In the table below, every row is followed by its label. The labels come from one hidden rule.
[  4 -21  82   2  64  22 -69 -10 -22  27 -36  72  40 -16 -13  10 -10  -4
 -34 -59  12  18  -9 -39  40  11  72  50 -17  32 -33  95  33  42  31  44
  -5  97  80   3  24   2  36   8 -26 -20  55 -23] NY
[ 27  -1  16   8   7  19 -53  -2  -8  14   0 -11  18   5   9   6   4 -25
  -2  -2 -10  -7  -5  -1  -1  10  14   4 -61  33   1   8   4   9  -3   9
   2  14  65  19   3  -4   1  -6 -17 -29  23 -10] Uy
[ 32   3 -50  10 -30  14  51  -5   3 -29  34   1 -20  13  12  30 -13  41
   1  34 -22 -53  12 -19 -10  33 -47 -13   1 -25   7   9 -21 -12  -9 -21
  30   0 -35   9 -20  -8 -15 -21   2  12 -45   9] NY
[ -27  -56   16  -13   36   13 -118   12  -19   10  -67  -21  -23   -4
  -69   -8   12  -12  -18  -42   12   -5   19   37    1  -46   26   16
   39  -33    9   23   18   42    5   36  -48    4  -49  -65   45  -15
   23    3   19    5   -8   13] NY
[ 38  25  12   8  -9  25  -9  -4  -2  -8  41  33  24   7  11  43 -13  89
   5   6 -31 -41  -2  -9  11  29  14   1  -9  -6   2  53   8   4   0   4
  51   3  50 -11 -42 -12   0 -10 -22 -52 -15 -15] NY
[ -9  22 -11  -5 -17 -11  18  -6  13 -10  21  24  -3  11  14  -5  -7   5
   8  20   4  -2 -14 -16 -15  33 -18  -5  -8  13   6  10 -14  11  -4  -3
  -4  10  14   5 -11  22 -18   0  18 -14   0  -1] NY
[-36 -33 -19  -5  25  -2 -50  15   7  23 -35 -11  -4 -25 -31 -41  16 -83
   5  -7  42  56  -4   3  -3 -62  30  22 -26 -10 -20  -7  12  13   8  20
 -38  22  -1 -12  36  -3   8  35  12  40  14  11] Uy
[  3  15  45   5  23   8 -47   1   0   1 -24  -7  30 -16  -1  -6  -2  -2
 -13 -32  15  59  -8 -10  18  51  24  23 -40  26 -15  25  16   7  11  -3
 -27  42  28 -14  -4   1   2  12  -7  30   6  -5] Xh
[  0 -16   4   5   5  10 -77   4  -1 -19  -2  14  16   2 -24  33  -9  19
 -30 -58  12  -7   3 -19  21  26  41  16 -10  22  -8  38   7  30  16  18
 -25  10  52 -13   1 -21  26  -4 -16  -9 -29  -9] NY
[-15 -20  -8  -4  -9  -8  -3   6   6  34   0 -11 -22 -18 -13 -30   5 -51
   8 -17   4   6  -1  -5 -12 -21  26   5  56  11  -1   2  -3  -2   4   7
 -20 -15 -33   2   1  -8  -5  10   8  31  -3  12] Uy
[-15  33 -26 -12 -23 -30  46  -3  20  29 -15 -27 -35  12   7 -28  10 -39
  10  35   4  47  12  26 -14 -52 -23  -8   9 -10  -4 -15 -17 -21  -8 -10
 -28 -18 -21 -12   8   1 -24  10  23  21 -11  16] Uy
[ 22  -6 -26   7 -31  19  30  -5  -2 -37  35 -17  -4  11  -2  54  -3  28
 -14   1 -40 -55  -1   5  12  57 -14  -5  26 -27  27  31   2  13  -9  -6
  48  10   5   9 -32 -29  17 -18  -3 -42 -45 -13] NY
[ -9  23 -16   0  -6   2 -23  -5  12  -1 -26   0  -4 -16   5 -21   8 -43
   9 -20  17  37  10 -13   5  -5  33  -2  -6 -28  -1 -10   2 -12   8   0
  14 -11  10   8   0   1   0  -9   2 -14  40  -4] Uy
[  3 -16  28  -3  26  12 -10  -2  -8  -5  -1  19  17  -8  -1   2   0  20
  -8 -33   1   5   8   4  17   7   8  14  59   0   5  -5   1  11   4  13
  48  11  42  -8 -11 -25  15 -12 -14 -46 -31 -10] Xh
[  7  23 -33   5  -6  -6  28  -4   3  11  12 -15 -23  17   8   3   0  38
 -11  25  -4 -35  -2  10 -16   4 -26 -15  44  -7   8 -23   0   6  -5 -12
   7 -22 -29   4 -31   4  -6  -1   0   6 -21  -1] Uy
[ -79   26   -3  -16   16  -27   44    6   18   57  -85  -27   -8  -15
   12 -112   11 -105   33   22   51   68    8   -1  -19  -48   -8    7
  -73   37   -4  -36    2  -29    7  -12  -58  -39  -57   46   10   32
  -18   35   23   24   80   11] Uy
[ -5  11  -9  -3 -19 -15  27   7  17   7  -9  -9 -16  14  12  -2   3  -2
  10  29  21  -1   2   9  -7 -10 -28 -21  42   0  -2 -29 -10 -31 -14 -16
 -10 -28 -31  34   2   8 -12  -4   7  19  28  -3] Uy
[-12   4   7 -10  15   2 -36   7  -2  12 -23  -5  -7   0 -16 -33   7 -26
   3  -4  -2 -18   1  17  20 -29   6  -2   2 -33 -13  -3  -9   9  -1  12
  -6 -15  -3 -16  -4 -21   4   8  15  18  -3  -1] Uy
[ -5  31  51   6   0   8 -44 -17   7  26   3  20  35 -23  17 -34 -17  12
 -19 -20  20  60 -13 -34  -2  12   3   4 -53  62 -18  34   0 -15  20  -2
  16  37   8  27 -20  30  -1   6  -9  -1  38 -11] Uy
[ 33  37 -69   3 -54  -6 121   7   0 -48  73 -47 -40  31 -12  38 -12  83
   9  48 -48 -90  12  31 -26  10 -47 -50 101 -63  55 -74 -24 -14 -23 -17
  36 -36  -7 -25 -37 -30  -6 -29  22 -48 -63   4] NY
[ -7   3  28   1 -10   8 -28   1  -3 -16  -4   3  17  -8  -7  37  -8 -20
   2   4   0  -6   7  -4  10  35  29   4   4  -7  -1  16   9 -15  -2   5
   3 -15 -11 -15  25   0   1  -2  -6 -19 -56   0] Xh
[ -2 -61  36   3  43  10 -12   7 -16  -5 -48  49   9 -10  -5  -7  -6   9
  -7 -72  -7   1   0   5  14  20  60  15 -14  35  -4  48   9  35   7  13
  12  50  14  -1  44 -12  25 -14 -10 -22  -3 -12] NY
[-29  28 -14  -8 -45 -31  62   0  17  -2   9 -34 -19  -3  20 -19   7 -29
  23  30   7  18   2   5 -20 -36 -33 -13 -25 -19  14 -56 -26 -14 -13 -20
  40 -23 -27  12   4   6 -29  -2  13  14  19  18] Uy
[ 19  -2  11  -2  -5   4  -7  -3  -4  -8  28  25  16   1  21   3  -5  29
   0  -4 -18 -45 -14  -6 -13   6 -13  11 -19  19 -11 -10  -3 -20   6  -5
  14   3  -3   4 -39   3  -4 -10  -9 -49 -23  -8] Xh
[ 20  33  34  21 -22  23  56 -12   3 -10  44  43  30  25  35  35 -24  81
  -7  11  -5 -15 -14 -20  10  82 -16   6 -44  29  -5  61  -1  -7  12 -30
  73  63  74  39 -39   3 -15 -20 -31 -37  38 -23] NY
[-19  51  16  15 -60   7  47 -15  26   0   9  25  16   7  25 -47  -8 -17
   7  23  15  40 -18 -12 -14  52   6  13 -52  69  -9 -34 -15 -33  11 -23
  -7  13   8  43 -30  32 -29   8   0 -13 100  -3] Uy
[  66   96   -3   35  -40   22  100  -19   10  -30   85   44   17   23
   36   68  -20   67    7   34  -53  -41  -21  -13    9   96  -26   -9
  -23  -17    3   17  -13   -3    0  -13  114   17   39   49 -113    6
  -28  -31  -31  -64   14  -25] NY
[  9 -37  47   7  28  38 -65 -20 -18   2   0  58  75 -23  17  18 -24  17
 -33 -21   9  43 -19 -33  46  42  48  28 -38  60 -30  95  21  51  27  33
  41  87  81  -5   8  14  24 -19 -42 -29  31 -29] NY
[  2 -23  17   1  27   4 -19  12   4   5 -38   0  -9  -5   8 -29   6 -49
  -5 -20  -5  11   1   2   7 -61  29   2   6  35  -7   4   6  13  13   3
 -11  37   7 -14  41  -7  13   6  -4  25  45  -3] Xh
[ -7  -8 -30 -13  20   8  15   1  -8 -10  17 -26  -6   5  -9  38   9  11
 -14 -18  -3 -30   8   1   8  37  -4   7  13  -3  -5 -16   4   3  -5  -8
  19  15   6   3  17  -2  20  -2  16   5  -7 -17] Xh
[-20 -33   3  -3  47  -3 -61  18  -8  -2 -54   3  -9 -19 -37 -24  16 -56
  -7 -33  25   9   2 -16  23 -41  12   4  15  38 -16  28  12  15   2  20
 -38  17  -7 -48  46 -10  18   4  -2   2   2  -4] Xh
[ 48  37 -31   5 -45 -17  68  -5  13 -26  22   0 -15  11   6   0 -13  24
  13  72 -22  21  -1  17 -22  24 -65 -25   7 -16  19 -26 -10 -27 -14 -19
  66 -48  -4  13 -57   0 -20   1   6   7  17  -4] Uy
[ -60  -52   29  -19   36  -17 -102   17   -3   49  -92  -15   -7  -47
  -28  -87   26 -127   -6  -69   49   86    8  -10   13 -127   54   42
  -68   48  -39   31   32   18   16   31 -121   45  -36  -24   79   22
   15   23    8   86   71   21] Uy
[ 19  12   6  -1  -7   2  -9   0   8   0 -24  14  20   6   2  43 -10  44
 -10 -21 -16 -31  -3  -6   4  59 -14  -1   2 -23 -12  21  12 -17   4   6
  42  27  47 -16  -5   8 -10  -9 -10 -37  32 -11] Uy
[ 16 -22 -26 -10  18  -6 -47  11  -9 -16   6 -29 -19 -13 -34  27   8   4
  -7 -14 -16 -44  17  40  -6 -54 -31 -12  53 -16  20 -19   4  13  -5  27
  14 -15  -7 -39  45 -21  18 -10  19  34 -22  12] NY
[ 27 -25  25  16  33  40 -14   1 -15   7  -2  54  37  -3   6  19 -16  50
  -7 -43  17   8 -15 -13  14  45  36  46 -33  48 -31  67  18  25  16   4
  90  57  47 -26  -3   6  15 -15 -25 -23   9 -31] NY
[ 34  29   6  10   5   3  13   4 -10 -13  12  -1  -7   1  11  12  -4  29
 -11  10  -2 -30  -4 -23  -5  51 -17 -20  33   2  -5  11   0   6  -2  -5
  57  -3  16  -5 -13   8  10 -13 -14 -59  -3  -5] NY
[-46   2  21 -16 -13  -2 -23  -5  11  44 -32  22  11 -20  -5 -61   8 -70
   5 -20  26  80  -5 -21  -6 -36  25   6 -64  34 -24   6  12   1  11   1
 -67 -11 -15   1  23  18   9  22  10  50  13   4] Uy
[ 46  19 -41   9 -28  31  67 -13  -5 -34  51  10  17  21   5  58 -19 116
 -20  16 -14   2  -5 -14  23  49 -23  -2  25  -6   4  20  -6 -14 -10 -12
  91 -15  71   5 -30  -5 -12 -23  -4 -73 -39  -8] NY
[  7   2  20   6  11  10 -24   5 -16   3 -21  21   7 -11   0 -24   0  30
  -5 -30   7  26   4  -1  22 -29   5   8  -9  -1   8  -8   7  -4   0   7
  -3  24   2   3  -2   5   5   3   3  29 -29  13] Xh
[ 15 -30 -35   0   3  -2 -18  15  -7 -40  19 -34 -11  14 -13  68   4  54
 -19  -7 -43 -71  13  17  -1  21  -6  -8  59 -70  29  -3  -4  -6  -8  22
  23 -21  15 -41  30 -16  15 -21   0 -28 -93  16] Xh
[ -26   35   84    5   12   20  -64  -27   13   25  -22   56   56  -15
   32  -34   -8  -43   -4  -15   27   60  -22  -47    5   -7   33   31
 -110  102  -41   87   14    4   21  -17    9   57   55   30  -24   31
   -4    8  -26   -9  105  -20] Uy
[-25 -38  30 -18  36   2 -50  14  -9  13 -16 -16 -17 -32 -19 -21   5  -3
  -8 -46   8   0   2 -11  39 -47  33  18  -7  15 -13  48  27  37   9  30
   7  16  -6 -20  48  -3  23  10  -8  27 -19   0] NY
[-29  -7  45  -5  24   4 -16  -8  13  24 -31  16  37 -23  -3 -38  -8  -4
   8 -36  36  50 -10 -23  -3 -20  12  13 -93  65 -25  38   5   1  20  -9
 -27  51  15  14   3  32  -1  12  -1  21  67  -8] Uy
[  4 -10  -1  -3  39  24 -59   5  -4   1  -7  21  10 -10  -8  -6   3  -3
 -17 -29 -12  -9  -8   1  11  -4  34  25  41  -2   9  23   3   7  13   5
  21  58   5 -27  27   6  23  -4 -10  -3 -24  -6] Xh
[-16   4  55   7  44  17 -52 -10  -8   4 -11  28  20 -14 -10 -21  -3  11
 -18 -17  -2   5   3 -15  21 -26  17  18  -9  17 -16  65  20  19  14  10
 -12  39  27   2  28   8  12  -1  -7  12  13   3] Xh
[ 35  26 -66  14 -49   8  61 -17  19 -31  60 -10  11  25  43  26 -18  63
  10  86 -43 -52  -9   0 -21 106 -47 -40  27 -22  12  -9 -20 -17 -17 -24
  53 -51  19  33 -49   4 -19 -32   0 -50  -4  -9] NY
[ 20 -25  59  15  53  30 -52 -14 -13 -18  -3  29  44 -13  -6  71  -9  10
 -21 -35 -17 -34  -5 -42  28  83  47  13 -31  33  -2  41  13  32  19  13
  72  84  39 -22  -8  -2  18  -6 -31 -31  22 -19] Xh
[-14   1  22   8  33   4 -24  -7   5  20 -24  42  14 -14  25 -28  -9 -34
  -6  -8  37  53   0 -30 -11  13  34  12 -43  16 -22  24   9  10   9  -3
 -31  -4  42   8 -18  20 -14  -3   0  20  38 -11] Xh
[ 26 -14   4  -4  16   3  -8  -6  -6  -5  12  -6  -2  -6 -18  26  -9  53
 -12  -9  -5 -47  -9  -2  16 -26  32   5  -9 -31  11 -16  -4   5  -6   0
  11   6  11   3   9  -3   5 -15 -11 -30 -10  -5] Xh
[ -78  -10   -6  -12   16  -26    5    8    8   50  -38  -26   -7   -7
   -5  -73    9 -104   16   -7   51   61    2    8  -21  -72    4   -3
  -64   46  -28  -45    3  -18   -3    0 -104  -11  -41    9   17   23
   -2   33   26   60   61   23] Uy
[-53 -36 -11 -12  27   4 -35  11  -8  12 -12 -10 -21 -15  -7 -25  24 -33
   6 -10  18  -2  22  17  -3 -55   7   1  52 -19   1 -23   5   8  -1  11
 -26 -10  11 -33  27   1  17   8  13  33 -30   9] Xh
[-19 -29  24  -6  11 -20  11  -3  13  21 -34  10  10 -12  18 -60   6 -29
  -2 -36  14  46  -4 -15 -20 -21  20   8 -47  32 -19  19   8   7  13  15
 -32  -1  41  -9   1  15  -2  12  -9  18  37   6] Uy
[-19 -34 -41 -11  -9 -24  29   7  22  -7  21 -29 -22  14  -2 -41  12 -28
  14  -2 -36  -9   8  10 -23  -7 -38 -16  68 -59  30 -14 -17 -12 -16 -11
 -24 -40 -44  -4  10  -4  -3  10  18  13  -5  22] Uy
[-26 -29 -21 -16  20 -20 -55  20 -21  10 -50 -15  -7  -8 -17 -13  20 -25
  -2 -19  17  52   8  22 -13 -76  42   3  11 -13  -4  -9   6   0   5  19
 -47  -9 -53  -6  76 -12  17  15  29  38 -13  24] Xh
[-11  22 -70 -14   9 -18  41   9  -2 -15  38 -41 -22  12 -20  15  13 -15
  10  25  -1 -50   6  26  -7 -34 -26 -23  53 -42  27 -19  -8   3 -17 -10
  12 -63 -49 -18  24 -12 -11  -1  18  42 -16  30] Xh
[ 12  35 -47   0 -39  -2  84   6   8  -1  23 -22 -24  18  -2  22   5  13
  14  14  -9 -23   8  13 -23  28 -45 -22  73 -48  19 -33 -27 -21 -27   0
 -25 -75 -43  21   1  -3 -14   0  17  34   3  14] Uy
The hidden rule looks at only part of the columns. Which column or columns, counting from 0, in order?
4 9 33
Here are more rows. What is the label of each one?
[ 11  20  32  11  19  -2 -44 -12  -1  -6  -8  28  24   4  -2  18 -12  81
  -7  -8   2  27 -12 -18  18  37  22  21 -39  20  -3  26  17   8  17   0
  18  43  22  15 -18   7  -4 -16 -18 -37  10 -29] ~ Xh
[-12  26   9  15 -20   9  48 -14   4 -15  -2  29  10  -2  23  27  -6  44
  -2   1   2   2 -12 -11  -6  10 -13   7 -25  22  -6  18  -8   0  -4   0
  49  60  39  27  -3  11 -18  -1  -6 -53 -20 -15] ~ NY
[ 18  15   9   9 -18  13  20   7  -8  -7  19  12   3   1   7  24  -4  46
 -20 -12 -20 -39  -2  18   4  29 -33  -3   1 -39   7  -2   6  10  -9  -4
  -1  -1  29 -11  -6 -17   6 -14  -1 -49 -15   9] ~ NY
[ 37 -43  35   7  26  15 -63 -10 -21  11 -19  13  17  -3  -6 -17 -13  27
 -18 -40   1 -22  -4 -20  17  -6  47  22 -37 -27  -9  37   6  30   7   1
  48  43  38 -21  -3   8  20   2 -23 -25   9 -13] ~ NY
[  0  77   3  14 -48  14  40 -14  14   3 -10  14  18   8  21  -4 -13  20
  16  21   0   8  -6 -26 -31  23 -25  -2 -35  22  -5  -4 -13 -35  -4 -16
  25  -7  -7  45 -29  24 -19  -8 -10 -35  59 -11] ~ Uy
[ 48  23  -7  15 -24   0 -25  -4  -8 -22  24  44  -4   6  13  49   1  45
 -15  19 -23 -40  -1   4   2  -3 -16  -6  26  20  32   6   4  14  -3  -2
  18   9  45  -8 -27  -5   6  -3  -9 -30 -43 -18] ~ NY
[  30  -31  -15    1   40    8    4   13  -28   -3  -21  -15  -19   -8
  -56   22    8   -1  -20  -17  -39  -43   16   28    2    7   24  -11
  110  -54   15  -18    5   49   -4   15    7  -42    2  -48   37  -39
   13  -11    7  -11 -103   16] ~ NY
[-13 -44 -14  -1  58   3  -3   8  -1  12  -1   2   6 -12 -33   2  -1   0
  -7 -30  -4  22   0   1  27 -23  21  28   9  19  -4 -18   4   7   8  11
   8   5  -4  -9   7 -15  23  -3  -4   9 -29   5] ~ Xh
[ 25  -5  -5   2   6   8 -10  -7  -1 -35   4  -1 -17  12   6  -7  -5  29
   1   2 -16 -21   6   5   2  33  13  -8  10   0   8   0  -6 -11 -12  -8
  28  -8   0  -9  -6 -20  -2  -8  -8   1 -30   0] ~ Xh
[ -58   16   41   -6    4  -23  -10   -1   13   29  -57   13   -4  -30
    3 -127   10  -97   18   12   50  100  -15  -26  -14  -32    7   24
 -123   87  -36   34    9    1   21  -26  -47  -31   -2   30    4   45
   -5   36    2    9   81   10] ~ Uy
[-26 -24 -17  -6  52   3 -47   1 -11  -6 -52   5  25  -9 -25 -58   5 -43
  -1 -44  19  -1   0 -14  17 -81   6  30   8  16   0   5   8  19  13  25
 -73  33 -18  -8  27  -7  23  11 -15  15  14  -6] ~ Xh
[  8  -4   5   9 -15   0  23   5  -2  -5  21  -9  23   6  11  35  -3  83
  -8 -12  -1  -4  -7   5  -1  15  23 -18  -6  -2   8  16   5   6   2   6
  34  31   5   7 -21 -13   1  -4  15 -33   9  -8] ~ NY
[ 14  17 -18  15 -32 -17  37 -10  -2  -7  33  -4  10   6  43 -29   9  25
  20   5  -5  23  -6 -10 -22  -2 -23 -25  49   2  -2 -17  -5 -25 -14 -20
  21 -29 -49  10   8   7  -9  12  16  20  30   4] ~ Uy
[ -1  -2  45  -7  32   2 -16   7 -13  10 -56 -23   2 -18   2 -26   8 -25
  -3 -39  -5  32   5   4   8 -14  35  22 -13  -2 -12  15  11   7   4  21
 -42  16 -11 -13  22   2   4   8  10  59 -17   3] ~ Xh
[ 44 -11  26  11 -14  20  -7 -11 -12 -23  25  16  -9  19  21  55 -23  47
 -18   3 -44 -47   1 -15  13  70  14  16  -8   5  10  38  -5   8  -5  -2
  69   7  49   3  -9  -8   9  -7  -5 -56  14 -25] ~ NY
[ -8   4  38  -7  26   7 -36   2  -6  -8  35  30  14  -7  -6 -16   3 -12
  -5   3  12  22  -3 -10   6 -21  29  11 -29   6   2  15  13  -1   2   9
 -13  12 -15 -33  19   0   5   2   3  -5 -20  -5] ~ Xh
[ -38    9   38   11   15    3  -32   -6    1   22  -28   37   50  -32
   31  -60   -9   -4    0   10   52   62  -14  -33   10   17   24   32
 -116   73  -24   59   16   10   16    8  -31   47   47   39   11   21
   15   -4  -10   -2  119  -13] ~ Uy
[ 22 -21 -43  -5 -20   0  35   6  -2 -16  15 -21  -3  18 -12 -19   5   7
   5   8 -26 -65  10  26  14   8  18 -13  32 -20   4  -2  -1   6  -9  12
  19 -10 -43   1   3 -11  -5  -1  12 -16 -84  -3] ~ NY
[-17 -39   9 -12   2   3  17   8 -11 -11  -4  -8  -5   5 -21  15  11  21
   0  -5  -1 -38  12   4 -10 -23  -4   1  37 -29  10 -19   4  15  -4  15
   8  12  -1 -49  26 -19   7  -2   7 -13 -16   2] ~ NY
[-12 -30   4  -5  21  -3 -49   5  -2  12 -60 -12  20 -15 -17  -3   9  13
  -2 -37  17  17   9  -3  10 -70  16  23 -13  19 -19  20   5  42   6   4
 -41  40   5  -3 -11   5  26   9   1  19  -6  11] ~ NY
[ 10  33   4   1 -34   6   7 -18  13  17 -15  35  17  -7  38 -40  -8  -5
  11  13  18 -14 -13 -21 -19  64 -10  11 -75  19  -1  -2  -8 -21  -7 -18
  40   7  19  30 -14   8 -26   8 -14  22  -4   1] ~ Uy
[ -1  -9  74  -1  24  22 -89  -3 -15   1 -21  50  43 -19  20  -1 -11  16
 -28 -46  21  -6 -10 -27  36  25  22  32 -54  58 -17  43  12  34   5   2
  13  80  49 -30  -1   5   8  -9 -24 -10  33 -24] ~ NY
[ 11  47 -45   4 -55 -30 116   1  28  -9  48 -31 -18  23  26 -15   5  -2
  24  49 -14  42  -1  -4 -49   0 -70 -29  11 -37  12 -77 -19 -23 -23 -35
 -44 -67 -41  23 -22   0 -22   4  17  19  21   8] ~ Uy
[-46   0 -23 -13 -57 -25  52   6  10 -11 -12 -43 -23  -4 -21 -79   3 -95
  22  32  13  64   6  31 -25 -72 -19 -22  23 -16   6 -58  -7 -35 -21 -13
 -26 -67 -26  -1   5  16 -16  25  13  53  41   9] ~ Uy
[ 37  25   7   1 -57  10  68 -14  10 -10  35 -24  -3  15  13   5  -5  39
  13  29  -4 -21   3   6  -2  24 -31 -17  52  -7  13  -8  -9 -22  -2 -11
   4  -5 -21  -4 -10  18  -3 -12  -8 -37 -24   8] ~ Uy
[-11  28  38   9   8  19 -27  -9  -6  19   9  31  17  -2  22   0  -3  -9
  -2 -16   2  11 -11 -13  13  14  27  20 -86  37 -21   1   5   9  10   0
  36   6  60   3  -7  10  21  -7  -8  -2  12 -10] ~ Uy
[ -4  -3  -3  -9 -16   0 -21  -7   2  16   6  45  26  -7  -3 -15   0   8
  -1  -8   0   5   1 -17 -13   7  -5  12 -41  18  -7  -7  -8   3   8 -11
  -2 -14  28  23 -16  27 -11   4 -16  -6  38  -1] ~ Uy
[  0 -30  -6 -17  59 -13 -43  10 -10   1 -52 -26  10  -4 -20   7   3 -48
   1  -9   9   8  14   7   5 -53  39   9 -12 -15  -1  -7   6  19  10  22
 -51 -14 -18 -22  40 -17  10   8   7   0   8  13] ~ Xh
